Some points, each followed by its number:
  -1.00   0.03  -0.48  -0.79  -0.90  -1.13   1.51   0.03   2.01   1.20   0.66  -0.36   1.20  -0.38  -0.41  -0.65  -1.07   0.06 0
   0.43  -0.69   1.90   1.09   1.41   0.49  -0.51  -0.50  -0.68   0.23  -0.27   1.42  -0.77   0.77   1.01   1.99   0.67   1.23 1
  -1.83  -0.37  -1.37  -1.55  -1.63  -1.51   1.49  -0.63   1.55  -0.86  -0.96  -1.44   1.91  -1.77  -1.04  -1.76  -1.31  -1.70 2
   0.39  -0.93   0.46   2.64   1.89   0.73  -0.61  -0.80  -0.79  -0.13  -0.91   0.55  -1.02  -0.09   0.89   0.78   1.58  -0.05 3
   1.60  -1.08  -0.48   0.56  -0.39   2.94  -1.27  -1.35  -1.01  -0.74  -1.16  -0.34  -1.38  -0.45  -0.54  -0.53   1.88  -0.72 4
  -1.08  -1.39   1.71  -0.22   0.11  -0.41  -0.53  -0.94  -0.39   1.40  -1.45   0.07  -0.71  -0.71   1.01   0.04  -0.43   0.24 5
  -0.87  -1.56   0.39   0.62   1.56  -0.27  -1.03  -1.30  -1.23  -0.64  -1.22   0.13  -1.23  -0.67   2.77   0.18  -0.29  -0.54 6
   2.03  -0.19  -0.11   0.02  -0.14   1.40  -0.78   0.09  -0.53   0.08  -0.02   0.27  -0.51   1.19  -0.15   0.56   1.27   0.76 7
   0.76  -0.33   0.81   0.77   1.46   0.27  -0.10  -0.08  -0.05   0.50   0.31   1.99   0.04   2.04   0.44   2.68   0.62   1.77 8
   1.54  -0.91   0.53   1.10   1.14   1.58  -0.84  -0.39  -0.93  -0.06  -0.70   0.85  -0.84   0.50   0.35   1.17   2.15   0.00 9
   2.06  -1.27   0.26   1.43   0.86   2.07  -0.92  -0.85  -0.95  -0.42  -0.96   0.47  -0.85   0.25   0.32   0.73   2.59   0.10 10
   0.03  -1.08   1.01   1.16   1.95   0.34  -0.86  -1.09  -0.85  -0.33  -0.51   0.98  -0.79   0.14   1.53   1.37   0.40  -0.15 11
  -1.12   1.02  -0.86  -1.23  -1.04  -1.09   2.63   0.54   2.40   0.11   0.55  -0.79   3.10  -0.98  -0.76  -0.77  -1.36  -0.76 12
  -0.72  -1.50   0.66   0.61   1.82  -0.35  -1.25  -1.12  -0.99  -0.32  -0.91   0.08  -1.23  -0.43   2.40   0.49  -0.10  -0.28 13
  -1.02   1.70  -0.69  -1.03  -1.17  -0.69   1.67   1.17   1.51  -0.47   1.05  -0.79   1.93  -0.64  -0.69  -0.97  -0.97  -0.29 14
  -0.45  -0.99   0.58  -0.58  -0.48  -0.90   0.08  -0.75  -0.27   2.70  -0.27  -0.32  -0.55   0.12  -0.06  -0.02  -0.59   0.91 15
   1.27  -1.41  -0.38   1.72   0.30   1.54  -1.36  -0.98  -1.15  -1.02  -1.60  -0.63  -1.21  -0.52  -0.21  -0.59   2.78  -0.74 16
  -0.58   1.07  -0.59  -1.02  -0.90  -0.41   0.25   3.45   0.40  -0.48   1.07  -0.41   0.67  -0.63  -0.73  -0.59  -0.70  -0.53 17
   1.24  -0.05  -0.58  -0.24  -0.41   0.94  -0.29   0.49  -0.65  -0.29   0.26  -0.34  -0.39   0.56  -0.54  -0.11   0.30  -0.11 18
   3.25  -1.06  -0.09   0.82   0.04   2.38  -0.69  -0.43  -0.81  -0.34  -0.52  -0.10  -0.92   0.48  -0.36  -0.20   2.18   0.28 19
  -1.49  -0.22  -1.23  -1.56  -1.53  -1.44   2.87  -0.74   2.68  -0.52  -0.59  -1.33   0.96  -1.49  -0.83  -1.63  -1.77  -1.36 20
   1.56  -1.09  -0.50   2.28   0.88   1.72  -1.01  -1.22  -1.09  -1.00  -1.45  -0.37  -1.26  -0.50   0.17  -0.03   2.77  -0.61 21
  -1.06   0.72  -0.83  -1.09  -1.20  -1.21   1.87   0.44   1.72  -0.23   0.10  -0.93   2.40  -1.20  -0.54  -1.15  -1.30  -1.03 22
  -0.64   0.28  -0.52  -0.68  -0.75  -0.72   1.74   0.44   2.06   0.38   1.31  -0.34   1.84  -0.13  -0.68  -0.27  -0.97  -0.03 23
   0.45  -1.49   0.16   3.17   1.16   0.82  -0.85  -1.22  -0.99  -0.61  -1.33  -0.03  -0.93  -0.69   0.27   0.06   1.96  -0.63 24
  -0.49   2.28  -0.50  -0.66  -0.75  -0.62   1.29   2.09   0.99  -0.15   1.69  -0.48   1.53  -0.35  -0.65  -0.68  -0.71  -0.50 25
   0.05   0.15  -0.76  -0.63  -0.87  -0.08  -0.53   0.27  -0.52  -0.71  -0.11  -0.63  -0.32  -0.30  -0.61  -0.91  -0.51  -0.47 26
   0.48  -0.97   1.10   1.51   2.87   0.34  -0.43  -0.78  -0.55   0.02  -0.35   1.15  -0.62   0.60   1.13   1.45   0.82   0.63 27
  -0.87   2.16  -1.01  -1.06  -1.45  -0.89   0.26   0.86   0.15  -0.79   0.27  -0.90   0.34  -0.90  -0.95  -1.17  -1.12  -1.21 28
   1.21   0.03  -0.66   0.08  -0.54   0.87  -0.24   0.76  -0.37  -0.38   0.36  -0.12  -0.19   0.53  -0.47  -0.08   0.48  -0.11 29
  -0.62   2.97  -0.78  -1.07  -1.08  -0.79   1.24   1.06   1.10  -0.64   0.88  -0.47   1.58  -0.44  -0.53  -0.78  -0.92  -0.51 30
  -1.61   0.77  -1.30  -1.29  -1.93  -1.25  -0.54  -0.73  -0.60  -1.01  -0.82  -1.47  -0.28  -1.68  -1.07  -2.14  -1.53  -1.73 31
  -0.66   2.57  -0.75  -1.13  -1.34  -0.96   0.64   1.21   0.77  -0.45   0.77  -0.95   1.18  -0.72  -0.71  -1.02  -0.77  -0.89 32
   0.04   0.75   0.05   0.24   0.07  -0.11   0.77   1.09   0.77   1.06   2.17   0.37   0.72   0.77  -0.19   0.81  -0.49   0.98 33
   0.10   0.66  -0.52  -0.62  -0.62   0.04  -0.36   0.50  -0.36  -0.37   0.61  -0.44  -0.16   0.46  -0.57  -0.21  -0.17   0.05 34
   0.42  -0.87   1.08   1.48   1.67   1.01  -0.64  -0.54  -0.58  -0.26  -0.35   1.16  -0.64   0.66   0.73   1.48   1.01   0.49 35
  -0.92   1.43  -1.06  -1.08  -1.29  -1.01  -0.07   0.62  -0.17  -0.77   0.12  -0.57   0.05  -0.59  -1.05  -1.14  -1.08  -1.04 36
  -0.31   1.55  -0.25  -0.49  -0.39  -0.46   0.56   1.74   0.67   0.00   2.79  -0.20   0.71   0.55  -0.52  -0.21  -0.52   0.28 37
  -0.39  -0.80   0.62  -0.32  -0.30  -0.49   0.22  -0.60  -0.02   2.88  -0.27  -0.14  -0.13   0.28   0.34   0.13  -0.59   1.12 38
   1.37  -0.18   0.54   0.25   0.89   0.93   0.01   0.23  -0.09   0.64   0.73   1.16   0.01   3.10   0.32   1.60   0.42   1.92 39
New points follow, each followed by the number of its nearest point above.
   0.08  -0.25   0.42  -0.05   0.09  -0.13   0.32  -0.11   0.34   1.96   0.52   0.80  -0.08   1.15   0.01   0.67  -0.20   2.13 38
   0.18   1.24  -0.52  -0.63  -0.44  -0.09   0.64   1.99   0.39  -0.06   1.85  -0.29   0.55   0.70  -0.19  -0.33  -0.38  -0.20 37
   0.11  -0.04  -0.58  -0.45  -0.47  -0.17   0.18   0.09  -0.26  -0.35   0.54  -0.17  -0.46   0.66  -0.41  -0.27  -0.47  -0.19 34
  -0.58  -0.21  -0.06  -0.66  -0.50  -0.64   1.00   0.43   1.36   1.39   1.00  -0.31   0.77  -0.03  -0.23  -0.27  -1.15   0.73 0
  -0.62  -1.28   3.66   0.09   0.39  -0.21  -0.93  -1.46  -0.91   0.07  -1.02   0.29  -0.94  -0.37   2.07   0.47  -0.34  -0.18 5
   0.54  -0.28  -0.94  -0.56  -0.78   0.23  -0.83  -0.18  -0.70  -0.41  -0.29  -0.38  -0.72   0.01  -0.65  -0.91   0.02  -0.38 26
   1.59  -0.28   0.12  -0.06   0.27   1.00  -0.38   0.16  -0.31   0.31  -0.01   0.50  -0.48   1.51  -0.16   0.52   0.62   1.22 7
  -1.40   0.45  -1.40  -1.50  -1.89  -1.45  -0.61  -0.28  -0.49  -1.02  -0.71  -1.51  -0.40  -1.62  -0.93  -1.90  -1.39  -1.33 31
   0.11  -0.81   1.01   0.65   1.46   0.21  -0.49  -0.83  -0.47   0.97  -0.33   1.26  -0.61   0.58   0.84   1.44   0.42   1.66 1
   0.34  -0.70  -0.96  -0.47  -1.09   1.02  -0.91  -0.95  -0.80  -0.81  -1.04  -0.83  -1.12  -0.88  -0.63  -1.07   0.06  -1.16 26
  -0.51   0.55  -0.57  -0.98  -0.94  -0.41  -0.73   0.11  -0.41  -0.72  -0.03  -0.60  -0.34  -0.35  -0.81  -0.85  -0.74  -0.67 26
   0.13  -0.97   1.07   1.69   2.63   0.38  -0.52  -0.78  -0.39   0.16  -0.30   1.51  -0.66   0.72   1.33   1.91   0.70   0.92 27
  -0.20   0.29  -0.09  -0.30  -0.15  -0.31   0.77   0.86   0.75   1.14   1.46   0.22   0.78   0.69  -0.23   0.16  -0.56   0.44 33
  -1.36  -0.82  -0.33  -1.19  -1.28  -1.29   1.39  -0.22   1.01   1.96  -0.14  -1.09   0.40  -1.19  -0.61  -1.23  -1.26  -0.42 0
   0.78  -0.17   0.30   0.51   0.91   0.71  -0.15   0.06   0.00   0.62   0.51   0.99   0.02   2.45   0.26   1.35   0.31   1.50 39
  -1.51   0.53  -1.39  -1.50  -1.83  -1.22  -0.96  -0.19  -0.69  -0.99  -0.80  -1.44  -0.63  -1.25  -0.92  -1.71  -1.71  -1.53 31
   0.25   0.43   0.07  -0.09   0.39  -0.08   0.43   0.87   0.65   0.67   1.92   0.74   0.68   1.17   0.19   0.95  -0.32   1.07 33
  -0.89  -0.30  -0.61  -1.01  -1.07  -1.13   1.60  -0.01   1.50   1.16   0.39  -0.85   0.92  -0.80  -0.72  -1.05  -1.33   0.05 0
   2.85  -0.57  -0.27   0.54  -0.32   2.20  -0.34  -0.24  -1.00  -0.13  -0.57   0.04  -0.89   0.78  -0.22   0.09   1.92   0.26 19
   1.55  -0.08   0.23   0.16   0.24   0.99  -0.68   0.05  -0.56   0.20  -0.16   0.47  -0.42   1.64   0.02   0.72   0.97   1.09 7
  -0.74  -1.22   2.46   0.14   0.38  -0.34  -0.74  -1.29  -0.67   0.83  -0.90   0.60  -0.83  -0.22   1.26   0.59  -0.01   0.49 5
  -1.43  -0.10  -1.31  -1.33  -1.47  -1.27   2.97  -0.77   2.87  -0.48  -0.72  -0.94   1.37  -1.36  -1.10  -1.61  -1.54  -1.19 20
   0.09  -0.03  -0.45  -0.68  -0.07  -0.15  -0.27   0.34  -0.29  -0.38   0.53   0.09  -0.19   0.91  -0.33   0.05  -0.25   0.17 34
   1.05  -0.35  -0.12   0.57   0.35   0.98  -0.41  -0.18  -0.51  -0.09  -0.48   0.25  -0.36   1.17  -0.18   0.42   1.01   0.69 7
  -1.63   1.17  -1.23  -1.48  -1.78  -1.29  -0.17  -0.29  -0.23  -1.09  -0.85  -1.36  -0.26  -1.68  -1.04  -1.89  -1.60  -1.69 31
   0.42  -1.34  -0.12   3.62   1.11   0.77  -0.85  -1.35  -0.97  -0.64  -1.03   0.01  -1.19  -0.56   0.10   0.10   1.66  -0.82 24
  -0.82  -1.54   3.69  -0.29   0.27  -0.58  -1.23  -1.34  -1.09   0.39  -1.18   0.08  -1.39  -0.96   2.19   0.18  -0.33  -0.17 5
   0.36  -1.08  -0.14  -0.18   0.17   0.21  -0.86  -0.47  -0.79  -0.36  -0.60  -0.04  -1.01   0.52  -0.25   0.19   0.76   0.34 18
   0.06  -1.06   1.86   0.73   1.20   0.16  -0.36  -0.73  -0.29   0.68  -0.69   1.07  -0.78   0.35   0.96   1.30   0.45   1.43 1
   1.03   0.22   0.16   0.26   0.48   0.72   0.04   0.66  -0.18   0.43   0.41   0.81  -0.29   2.14   0.13   1.02   0.51   1.47 39
   2.10  -0.58   0.13   0.25   0.21   1.55  -0.41  -0.33  -0.44   0.24  -0.21   0.59  -0.29   1.55  -0.25   0.48   1.15   0.78 7
   0.09   0.36   0.20   0.12   0.38  -0.10   0.45   0.63   0.39   0.54   1.69   1.09   0.49   1.58   0.29   0.92  -0.18   1.45 33
   2.42  -1.01   0.27   1.40   0.75   2.33  -0.89  -0.66  -1.20  -0.40  -0.92   0.01  -0.76   0.05  -0.02   0.65   3.00  -0.41 10
  -1.34  -0.73  -0.84  -1.16  -1.40  -1.48   0.85  -0.28   0.87   0.55   0.11  -0.84   0.48  -1.28  -0.82  -1.13  -1.47  -0.26 0
  -0.19   1.52  -0.17  -0.42  -0.42  -0.33   0.55   2.27   0.57   0.22   2.24  -0.10   0.77   0.16  -0.28  -0.25  -0.50   0.03 37
  -0.50  -1.27   2.52  -0.06   0.66  -0.24  -0.96  -1.15  -0.92   0.83  -0.87   0.60  -1.09  -0.17   1.40   0.44  -0.27   0.19 5
  -0.35   0.48  -0.54  -0.50  -0.66  -0.58   0.34   0.90   0.07  -0.04   1.36  -0.06   0.12  -0.08  -0.54  -0.41  -0.72  -0.21 34
  -0.63   0.56  -0.55  -0.81  -0.85  -0.99   1.39   0.51   1.51   0.05   1.11  -0.37   1.62  -0.28  -0.49  -0.44  -1.05   0.12 23
   1.33  -0.84   0.90   0.86   1.39   1.55  -0.72  -0.60  -0.93  -0.39  -0.44   1.00  -0.76   0.07   0.37   1.35   1.84   0.47 9
   0.23  -0.89   1.93   0.81   1.74   0.22  -0.39  -0.44  -0.70   0.46  -0.28   1.11  -0.54   0.45   1.21   1.63   0.51   0.92 1
   0.22  -0.46   0.45  -0.13   0.35  -0.05   0.34  -0.44   0.09   1.95   0.02   0.47   0.01   1.32   0.18   1.06  -0.33   2.31 38
   0.01  -0.76   0.98   1.52   3.26   0.20  -0.74  -0.62  -0.72  -0.05  -0.39   0.98  -0.63   0.38   1.29   1.37   0.80   0.63 27
  -0.65  -1.38   3.43  -0.04  -0.06  -0.51  -0.93  -1.36  -1.02   0.44  -1.07   0.12  -0.80  -0.78   2.40   0.11  -0.37  -0.29 5
  -0.22   0.17   0.02   0.09   0.07  -0.13   0.76   0.87   0.65   0.75   1.66   0.42   0.38   1.12   0.06   0.60  -0.40   1.12 33
